In the rows, zero is written as 128.
One turn sends every row of this set to another row. A few are shown first. Where does it send the rows asked after them?
J760: [122 122 160 122 120 121 144 134 103 102 146 126 141 145 127 152 159 127
 131 100 115 146 109 102 144 116 136 123 151  92 114]
J381: [150 148 118 120 131  87 113  95 115 128 121 149 130 149 139 131 128 139
 114 147 145 118 119 146 144 127 103 134 115 140 117]
J364: [150 142 119 126 130  99 112  94 112 125 129 143 132 153 157 139 134 145
 107 150 152 114 115 133 123 123 106 139 119 130 119]
J831: [154 136 117 120 122  96 116  90 109 125 115 151 127 142 143 133 130 138
 110 144 148 111 119 154 139 132 101 133 124 136 106]
J595: [153 139 121 119 132  98 111  90 113 124 121 147 130 152 146 134 131 139
 113 149 154 114 116 138 129 122 102 132 118 136 110]
J558: [154 141 116 123 117  95 120  91 104 130 123 155 129 134 150 137 133 145
 101 148 147 119 118 152 140 134 103 137 124 131 108]
J886: [136 101 146 110 111 133 141  98  99 103 129 119 129 106 108 154 152 128
 120 105 101 140 100 117 156 136 108 129 111  84 113]
J56: [119 107 150 112 120 123 130 110  84 103 139 110 146 125 120 145 155 127
 113 106 126 155 102 110 148 125 145 137 129  86 105]
J107: [155 146 115 129 119  94 113  87 116 120 117 148 124 147 150 135 127 142
 119 140 141 110 118 145 137 120  99 131 128 135 132]
J289: [154 141 114 135 120  97 116  97 115 124 122 147 127 157 154 143 135 140
 110 143 143 105 117 145 127 130 100 134 135 130 128]
J206: [134 116 170 132 113 129 152 135 108  98 133 147 135 131 112 128 144 138
 127 141 104 149 108  94 165 130 133 120 124  93 133]
J753: [150 145 125 121 127  93 121 101 118 126 122 157 125 152 148 135 132 141
 118 145 145 107 121 144 138 122 100 132 128 140 107]
J862: [125 123 147 116 122 111 135 111 112 108 137 116 129 125 100 151 145 129
 132 104  87 142 100 107 166 128 110 133 104  92 141]
J985: [136  93 151 142 109 137 144 103  92  90 136 123 128 130 105 146 143 145
 104 114 109 144 105 112 150 134 155 123 144 118 113]
J795: [155 141 119 121 125 103 113  84 111 118 120 147 128 140 156 132 129 146
 115 145 151 114 118 139 129 117 102 132 121 132 117]
J368: [153 149 124 122 124  99 122  93 116 121 123 158 126 140 157 131 129 147
 120 143 145 113 123 141 137 114 101 129 125 136 115]
J842: [140 103 139 143 114 128 140 112 101  87 131 113 132 138 102 138 144 136
 106 107 102 144 108 125 152 143 161 117 138 115 139]
J411: [135 118 159 140 124 124 149 126 108  93 148 131 135 140 108 140 144 143
 116 115  99 154 112 103 156 125 158 115 139 124 125]
J629: [153 139 117 129 124  93 112  92 115 124 116 147 124 159 140 138 130 138
 117 143 146 106 116 145 134 127  99 132 128 137 122]
J740: [130 105 154 131 126 135 146 119 101  86 145 119 136 129 118 134 146 147
 110 113 108 140 113 110 148 128 167 124 131 117 109]
J416: [129 108 158 109 127 135 140 109 110  99 140 116 132 123 120 154 154 132
 132 106 105 132 101  96 140 120 112 128 109  85 114]
J134: [124 112 148 145 117 115 141 117 104  93 141 121 128 138  99 138 137 145
 113 110  92 140 107 116 168 134 160 133 139 125 133]
J220: [128 124 159 111 120 121 153 123 118 108 142 134 130 119 114 151 152 131
 137 102  89 137 108 108 162 123 108 123 116  93 118]
J421: [156 141 115 124 117  98 116  82 108 121 115 151 124 135 149 133 126 144
 112 142 146 114 118 150 140 124  99 132 124 134 120]
J950: [153 150 123 127 120  94 127 106 117 129 128 161 128 147 157 139 133 144
 111 144 140 112 123 147 138 127 100 133 134 134 112]
J687: [121 115 138 129 116 109 125 117  95 102 133 102 140 150 108 150 151 119
 122  97 109 147  98 115 152 132 138 133 142  89 147]
J19: [116 111 155 136 111 117 141 129 107  94 128 128 129 135 107 126 135 140
 128 135  93 126 104 104 175 137 139 147 121  95 147]
J689: [133  89 157 136  98 138 143 108  91  93 119 133 128 123 107 134 141 138
 114 141 111 135  99 103 159 141 131 137 128  89 126]
J731: [135 107 140 122 109 125 140 107 111  99 125 115 124 128 107 158 151 123
 132  96  90 126 100 119 152 137 104 126 124  86 139]
J198: [129 101 160 122 119 141 148 131 105  84 129 127 136 125 127 122 147 139
 123 136 112 126 108 105 149 136 145 133 117  85 121]
J845: [150 153 119 123 127  90 114  90 114 123 123 151 128 142 150 130 124 148
 118 144 141 118 120 141 144 117 102 134 117 138 126]
J159: [141 104 146 137 105 130 144 126 105  89 116 127 133 133 107 127 145 127
 120 131 102 134 105 119 160 151 136 121 126  84 154]
J887: [113 130 151 121 114  98 140 128  95 113 143 127 140 130 108 145 147 127
 122 100 102 158 106 119 178 127 138 137 138  99 121]
J191: [130 103 144 128  97 122 141 113  86 104 127 123 135 129 113 154 156 121
 115  96 114 145 102 129 157 138 131 128 159  88 115]
J754: [147 149 115 125 127  86 111  93 109 131 128 145 132 146 145 134 129 145
 105 151 143 124 115 142 142 129 107 143 114 134 125]

J886 goes to J220
J845 goes to J421
And these:
J753 goes to J629
J19 goes to J689
J56 goes to J887
J134 goes to J985
J289 goes to J364

